One vector is turned by the same rotation once a step. Each row is the vector after some number of steps, and that number follows the row.
The counts run from 0 to 309.
[ -5 -25  23 -17 -22   1  -3 -39  21 -13   7 -25   9  11  14 -32 -16 -13
   2 -17  19 -36  38  -3   2  10 -16 -27  48  13 -20  17 -32 -14  20 -13
  23   5  -9 -19 -20  27  -9   6 -37 -30   5 -16  35 -17  28 -11  -8  -5
  60  24  40   4  -6  -8  20  25 -10 -13   8   3  28 -21 -10 -16  -6 -21
  -4  12  15 -14  22] -> 94
[ 15 -15   1 -11 -15  16  28  11   6   9 -11 -15  -6  33  -5  -1 -16  13
   6  16 -31   7 -33  22   9 -15  -5  36 -22   3  12  14   9 -12 -50  10
   6  27 -20 -11  -4 -19  10   0  25 -14  14  14  -2 -25 -16 -45  13 -24
   8 -16 -32  10  17   9   2 -41   2  43  17 -55 -38  12  20  -1  21  25
 -39 -37   8 -20  -6] -> 57
[ 48  18 -82  16  -1  -1 -14  27  -9  35 -22  20 -14 -46 -23   9   0  -6
  23  12  13  18 -30   2   8  -7  19  31 -33  -5 -23  13  22  -6   7  10
 -35  17   2 -16  -4  -8 -14  -2   7  -2  -1  27  -1  -2 -13  44   3 -17
 -24 -16 -26  27  -7  -1 -25 -34  -8  15  13 -16 -14   4 -14   8  21  16
  17 -14   1  42  -3] -> 24
[  3  10 -19 -17  30   5  18 -10  18  -5  10  52 -30 -29 -19 -19  37  -7
 -21 -13   4   9   5   9  52  27  14  28 -23 -19  -7 -63   5 -16 -11   5
   4 -36  20   6 -10  -9 -11 -36 -13  -6   2 -17 -19  12 -24   4   6   8
 -38  10 -35  14 -28 -11  12  12  18 -22 -16  23  15  13 -32  12  22 -18
  21 -10  -5  15 -46] -> 15
[ -3 -22 -19  57  15  -3 -26  -6  -3  16 -56  18 -12  -7  -5 -17  24  16
  24  -9  27  14 -21   7  19  33  18   1  12 -53  10  22 -25   5  26 -21
 -10  -7 -11  10  -8  22  44  20 -10   5  20 -24  29  14  43  14 -12 -10
  -6 -10  31   2   7  -8  12   2 -17  17 -23   9 -31 -36 -31  -1 -36   8
  -3  25   1  -2 -13] -> 274
[ -5 -42 -26  -1 -14  -5  19   7  11 -51  27  13  65  -1  -6 -43  -7  11
  -6  -2  -6  18  13  -1 -19   2   2 -36 -17  28   1   4 -36 -19  28 -12
  31 -10  21 -14 -21  15  -1  34  -6 -17  -3 -12  15 -15  31   4   6  16
  39 -10  24 -20 -16 -14  29 -13  17  -5  14  -5  25 -37 -26 -31  -2 -12
 -10   5  22  19  33] -> 92
[ -3  24 -55  29  12  35   8  15  -8 -25 -48   2  14 -25  -6  -8  30   0
 -11  19 -31  16 -23   8   4 -10 -18 -19 -24  45 -13   9   3   0  11  21
 -24  22  58 -24  -8   6 -35  13  16  41   0 -11  -4   2  -3 -27  -5  -2
   6 -32 -23  25 -25   5   4  -8 -35  -4  -8 -13  -8 -14  -8  -8   9 -21
  16 -24  10   2   4] -> 173
[ 30 -22   6 -63 -15  -3   2   0  26  31  20 -21  -7 -20   3   5   6 -18
  -6  41 -19  38   8  25   5 -28 -22  49 -30   7   6  30  26  15 -41 -10
   3  17  -2 -17   2  -7  14 -29  18 -22   3  15  10   6   7  20  10 -12
  -7  -9  10  19  -6  15 -35   7  -1   8  30 -20 -37  21   7 -24  18  30
   2  -8  23  16   3] -> 81
[-23  21  31  10 -12 -28  10  -9 -13 -21  21 -16  58  31   4  -4 -40  29
   8 -23  -5 -28  -1 -10 -27  10   9 -33   2 -18  14  27 -13  -8  18   6
  21 -13 -27 -11   4  12  20  18  13   0   0 -17 -35 -14 -24 -24  16  -1
   8   5  -8  40  35  15  18  10  37  15 -27  10  34 -12  57 -23 -20   8
 -26   6 -15 -12   4] -> 208
[-25 -35  49  22   1 -12   0 -34  -2  -2 -19 -26  13  49   6 -10 -19 -17
   8   3  10   3 -12   8 -25   5   8  11  -1 -34 -23  -5   6   1 -25   4
  31  15 -42  -6  23   1  32  28  19   6  18  13   6 -12  15  -8  10  13
  -1 -12  31 -21  -3  -6   5  -4 -58  17   5   7  -9   2  15  11  12  17
  -5  60  -9 -49  34] -> 110
[ 25  -3   2  16  -6 -12   7  25 -32  21   0 -28  13 -32  26  13 -11  22
  12  22  22 -11 -13   9   6  -1  -6 -25 -37 -26  -4  -8  28   5   7   4
 -47  19   2   3  45   8  54  18  18  25  15 -21   8 -14  10  -8 -14 -30
  43 -13  -7  22 -36  15   7 -11   2 -27 -34  14   5  -2   9  -1 -24  -8
   7  23  -7 -14 -24] -> 225
[ 12  -3  25 -27  -2  20  11 -53   2  -6  34   5   0  18 -18  -8  -7  -1
   0 -11 -17 -16  32 -31 -14 -22  -9  21 -25   4  -3 -31  14 -32 -21  -7
   2 -33 -35  -7  -9 -11   1 -36 -22 -29   3  19   3 -20 -19 -35  21  11
 -10  10 -18   2  10 -25  14 -32  51  11 -18  -5  28  36  -7   4   7 -34
  13 -15 -26 -29 -16] -> 236
[  2   3  10 -11 -13  13  18   2  46  18  15  18 -26  14  13 -11  11  24
  -8  42 -34  10   1  20   9 -19   8  64 -48  -2  15  -4  12 -18 -23  19
  16   3 -13   9   0 -12 -15  -5  24  21 -14 -11 -21 -38   8 -14   4   7
 -43 -27 -10 -19 -23  28  17 -40 -16  19 -15 -26 -30   1  -6  -6  22   3
  -9 -22  25  21 -13] -> 286
[ 34  11 -34 -30  -6  -8  10  14  20  17  57  17  -7 -46  -6 -15  -4 -14
 -17   2   8  15  14   7  16   0  12  13 -22  -2 -10 -26 -11  -2   2 -25
 -23 -18   5  12   5   7   1 -28 -41 -23  11  -6  19  27  12  37  -1   0
   0   3 -10  -6 -18  -7  -9  10  42 -23 -10  14  19  -3 -32  10   2 -16
  32  -9  -4  41 -60] -> 245
[  2  -4 -22 -13   6   7  -9  25  35 -19  38 -17  24   9 -24 -11  -9 -43
 -27   9  23  26   1   6  -6  27  -7 -24  18  17  19  34 -28  13  10 -50
   3  24  -4  34 -11  18  -5  24 -40 -19   4  -9  47  35  -3   2   3  14
  41 -12  10 -26  11  17  -2  41  39  -5 -11  -6  21 -28 -24  18 -10  18
 -16   6 -11  12 -44] -> 99
[-13  20 -34  28 -15 -37  -6  39  10   1  10  41  14   4   9 -32 -19  41
  12 -38  16 -13 -27  20   5  59  43 -19   1 -24  11  -8 -36 -12  20 -11
   8 -32  14  -4  -7   6  18  22 -21   5  11 -24 -15  14  18  -1 -12 -18
   7   6   1  12  20   1   4  17  13   7  -3   6   1 -37  -5 -10 -15   3
 -16  -1  -4  49 -23] -> 43
[ 15   8   2 -13  -4  -1  38 -15  62   7  21   6  -8  -4 -14 -34  -6   2
 -14  -1   5   1  20 -19  -9 -12  21  42 -22  -8   5 -14 -13  -7 -19  25
  18 -26 -43  15  -2   6  -3 -15  -6 -34 -17  -4 -30 -46 -27 -37  -9  -2
  -1 -15   4 -21 -26  14  21 -49  32  40  21  -9  22 -28  -3   5  12  -4
 -26 -18  -2   3  -8] -> 261
[  3  26   8  15 -40  38 -10 -38  28   2  19  28 -20  25   0 -18  -6  23
  -7   4 -19 -38  29   1   5 -10   1  35  18  14   8  -3 -20 -25  34   2
  16 -21  -5  -2 -20   2 -29 -13 -36  13 -10 -18   6 -13  47 -12   1  -2
 -33  13  14 -15  13 -10  27 -21 -10 -16 -30 -15  10  18 -22 -25  -3 -55
   9 -24   7  14  -7] -> 293
[ 28 -14  32 -33 -18  -4 -25  16   8  35  30 -32   5 -11  -5  13   0  -6
 -23  16  11  17  21  -6  13 -22 -12  47 -26 -17   3  15  41  56  -5 -12
 -16 -10 -22  24   8   1  35 -30   4   2   3  -3  27   6  38 -14   2 -33
  -3   0  32  -6  -5   5 -38  -5  23 -21   5  10   0  37 -15 -16 -37 -20
 -14  27  -3  -3 -25] -> 79
[ 57   8 -47   1  -6  -1  -2 -16  44  42   1 -29   7 -35  -1 -13 -16 -32
 -14   5  -3  28  15 -23  -4 -33  13  44 -41  -5  -6  27   8  21  -1   2
 -26   0 -24  11  24   7  11 -22  -4 -22   3   4  -8  11  15  11 -20 -11
  -4 -12  15  20 -10  33 -13 -41  16  21  -4  13   0 -24 -25   1  -8   2
   0 -13 -44  29 -22] -> 253
[-41  22  47 -15  10   7 -24  28 -26 -19   0  16  39  32 -14  24  21  19
  21 -34   4 -15  -8 -18   0  50   5 -24  11   2   0  30  10  -2   2   0
   7 -15  -4 -25 -24  -1  -7 -32  15  15  -9  -4 -18  10 -42  -3  43 -16
 -28 -14 -22   7  40 -17 -38  55   9  -4  11 -10   8  30  26  -7 -21  -6
  -7   9   5 -19   3] -> 183
[ 16   5  24  -6 -17   7 -45 -21  -5  22  -3  -4 -27  -3 -11   7  21   6
  31 -25  -1 -24  29   1  15  -3  -3  13  74 -10  11  37  -1  25  25 -19
   9   8 -16   9 -29   6  11 -31 -36   3 -19 -16  23  27  32   3  -9 -28
  -5  25  18  -1  37  -6 -34  21 -12 -13   8  -4 -14  28 -19 -16 -36 -17
  -8   1   3   1  -5] -> 300
[-22 -10  15 -10  14  -4  13 -27 -51  -3  -4  -2   8   5  13 -15 -24  39
   1   9  31   9   6   4   7 -25  -8 -29  17 -29  35  -5 -16  -7  14   4
  19 -23 -23  -3   4   6  14 -13  12 -29  -2   8 -12 -19 -19  -4  21  24
   1  55 -15  43  30 -15  43  -6  51   9 -19  35  11  17  39  -9   5  25
 -26   3  22  -3  26] -> 210
[  4  27 -22  15  24  13  17  18   2  11 -24 -12  18   4  10  17 -29 -19
   0  28   5  -1 -22 -19 -26  12 -13 -33 -11  33 -28  13   6 -15 -28   9
 -49  39   1 -25  22  -9  -2  16  13   8   9  22   9 -16 -47  -1 -19 -15
  47 -32 -36  12  -7  14  -8  15  -6   8  -8 -25   2 -23  23  33  19   4
   8 -19 -24 -37 -11] -> 1
[ -1 -25  -8   7 -23 -31  13  31  22  -5  10  34   7 -13  21  -4  20  -7
  17   0 -16  -6   1  11 -26   1  16  -6   6  10 -25 -14  -6 -21  -9   7
   9  19  29 -17  12   1  -5  25  11  21 -26 -17 -49 -13  -6  38 -28   2
  -1 -21  -8 -41 -52  17  -8   5 -48  -4  64  -7 -25 -25 -17  -9  11   4
  10  -9  13  18  40] -> 141
[ 36  20 -27 -22 -21  -4   5  -7 -21   2  -1 -16 -24 -38 -42  -3 -15 -20
  -3 -25  22 -24   4  34  21 -33  16  25  17  14 -27   2  23  15  12  19
  17   0  10   9  11 -18 -21  -9   4  -1   2  34   1  10  -7   6  12 -33
  -2  53   7  35  16 -17 -52 -39 -34 -23  30 -10  10  20  11   3  24 -15
   4   8  -9  25  13] -> 195
[-62  -7 -25  13  19  -9  10  55  -5   2 -16  33   0  -5  21   2   9   9
 -36  18  -2  36 -39  18   4  23   6 -21 -26  11 -11 -46   6  13 -30  27
   7 -17  55  -2  22 -26 -15  16  17  36  11  14 -38   1  -8   7 -17   3
 -11 -13 -16 -24 -20   0  -4  13 -35  -2  17  -1 -19 -23   2  24  14  12
 -15  12   9   3   6] -> 165
[-17  -2 -30  28 -11 -30 -17  21 -28   7 -17  32  -7 -11  10 -25 -14  48
  32 -28  48 -10 -13  27  12  41  19 -34  19 -50  20  -2 -33 -18  19  -4
  -1 -25  14 -12  -4  -4  28  16  -7  -6  22 -19  10  -2  20  34 -10 -18
   7  31  11  12  14 -19  11   1  10  12   4   6 -14 -26  -4   0 -10  12
 -20  12  14  35   6] -> 44
[-52  11  57   2  36 -13 -14  12  -2   6 -19  -3  -4  35  18   0   4  -8
 -19 -35   2  -7  -8 -24  16  33  -5 -22  29 -18   0 -14  -8  29 -25  10
   2 -15  16  16  14  -6  10 -22  -5   8  -3  -9 -27  16 -23 -20  -9  -6
   4   9   5 -25  17  16  -9  50  -6  -1  14  17   4 -10   9  17 -25  13
 -23  12 -25 -32   7] -> 159
[  6   1  -1  -3 -14 -25 -14  -5 -34   4  -8   7  11 -45   1 -20  11  18
  -9 -24  17 -14  14  21  39  -3   7  -6  -6 -21 -24 -25  13  19  43  40
   9 -32  38   5  24   4   4 -14  21  12  -3  -9 -23   3  28  18   3  -8
 -11  39  28  46 -22   3 -15 -17 -23 -38  29  45  16  16  -1 -31 -16 -15
  15  21  21  37  20] -> 193
[ -3 -36  19 -18 -38 -31   1  29  17  -3  27  -8  72  -3  13  -4  -1  19
  18  18 -12  40  -5  -1 -39 -17   3  12 -49   0   5  25  18  15  -8  -4
  14 -16 -12 -28  14  -5  38  14  34   6   3  -2  -9 -24  25  15  12   1
 -10 -44  27 -11 -25   1 -17 -16   7  28  36 -14 -13  -8   3 -42  -4  10
 -15  21  28  14  27] -> 84
[ -1   8 -69  34   9  13 -13   7   5  -9 -33  27  20  -8   3  -1  18   9
  20   1 -14  22  -6 -29 -53 -15   5 -40  33  23  10  33 -34 -17  28  -4
  -3  33  22 -18 -14  11 -12  24 -14  27 -35  -7 -30   1 -16  26 -20  25
  22 -16 -17 -16  -7   8  14  -3  -3  21   8 -18 -22 -32  -5  -8 -18   5
 -20 -17  -2  21  36] -> 149
[ -1  14  18  17  24  20 -36 -42   1  24   1   3  -7  -1   6  23  36  -1
  20  11  -4   6  27 -24  -3  -9  -4  23  25 -29  18  24   9  -2  35 -19
 -13  10 -24  27   3  34  11 -18 -15  17 -31 -26 -12  21   8  30  -5  25
 -50  -5  11   3 -13  18   9  22  22 -17 -54  38  -8  21 -14  -2 -28 -13
  16  16 -17   8 -19] -> 128
[-19  -9   9  10 -10  -2  22  20  36  -1  25   4  30  41  19 -34 -30   1
  -9 -10   0 -22   4 -11 -11  50  14 -18  -3  16  -8  -6 -47 -33 -23  13
  12 -22 -13 -24 -33  -4 -16   0 -14 -42  17   4   6 -31  -6  -8  -5  -5
  33 -26 -15 -40   9   8  46  38  17  26  21 -23  26 -29  -3  26  11  -1
  -9 -13  -6  -7  -3] -> 264
[-14 -15 -12  -3 -17  -1  -8   0 -24 -16   3  39  31   4  32 -26  18  46
  14   0 -20  -4  -8  19  10  41 -11 -16 -11  -4   8 -12 -32 -33  13 -37
  -1 -14  35 -37 -14  19  20  14 -11   2  31 -43  12  14  50  -7  10  -1
   3 -11  -4  24  -2 -32  32  24   4 -11 -29  -2 -14 -16 -36 -46  -1 -31
  16 -11  26  15  -1] -> 68
[ 17 -21 -30 -12  -4  29 -14 -13 -23   6   3  21 -19 -36 -20  -2  25   6
  -9  15   1  35   9  13  24 -11 -29  14   3   5  28 -14  12   4  13 -37
   2  -9  21  10 -15   1  11 -22 -37  -2  14  -6  46  38  41  -9   5  -2
 -16  23   6   8   9 -33  -7 -28  30 -18 -19  -5 -18  38 -47 -18  -7 -17
   6 -16  16  19 -30] -> 72
[-11  37 -53  27   0  50   9  10  -1 -21 -29   5   2 -22 -20   4   4 -12
 -36  12 -23   8 -15   9  -1 -17 -10  -2 -25  61 -17  -9  10  14   7  31
 -23   5  56   1   8  -2 -40  13   0  43   4   6   8   7 -10 -39 -15 -10
   6 -13 -14   6   8   8   4 -31 -23 -14 -10 -20  13  -7  -1  12   4 -35
   3 -20 -17   4 -26] -> 172
[ 20   6   6  15  -4  -8  -6  41 -29   4   4 -29  21  -5   5  18 -29   7
  -1  17  28 -24 -28  14 -15  27  -1 -24 -23 -15 -26 -13  26  12 -11 -16
 -46  24 -10   3  38   4  38  34   3  15  42   5  30   8  14  -5 -13 -44
  50 -13 -12  15   0  -8 -13   9  -6 -24 -10  -4  12   5   5  26 -12 -18
  11  22 -37 -21 -41] -> 224
[ 15  17   4 -11 -13  12 -37  -8  13  24  15  -8 -28  -1 -37   7  31  -4
  -3 -15   4  -3  24 -13   9 -15  -1  42  40  -9  21  34   5  27  23 -26
   0  -1  -9  39 -15   1  11 -31 -31  21 -27 -11  21  41  15  -5   0 -18
 -17  20  29 -19  21   5 -37  -8  12 -14  -1 -12   0  33 -30 -12 -46 -11
 -24  -7 -10  25 -24] -> 301
[-15  39  -7 -23  14 -12 -10   2  -2 -13  40  26  13 -12 -28   0   4  -3
 -21 -32 -22  14  -7  29  15  16  19  28 -22  16   3 -16   5  -2   6   4
  31 -44  24  11   6 -14 -25 -30  -6   5  -4  -2 -30  30 -16   6  27   6
 -69  14  -6  30  30  -5 -41  14  -4  -9   0   7  19  22  18 -18   7  -9
  19   3 -18  53 -29] -> 188
[ -8 -22  63   5   6 -29 -17 -31  12   8   4  -1   4  27  16  -1  22 -28
  11 -38  -7 -27  16 -19  11   2  22  25  21 -35 -28 -15  22  12  -6   5
  12  -6 -28  22  31   5  20 -18  10  19 -20  -1 -43  22   0  21   1  -2
 -36  -5  21 -37 -11  13 -31  15 -35  -2  35  29  -4  24 -13   0 -31  -1
  23  35 -26 -21  23] -> 135
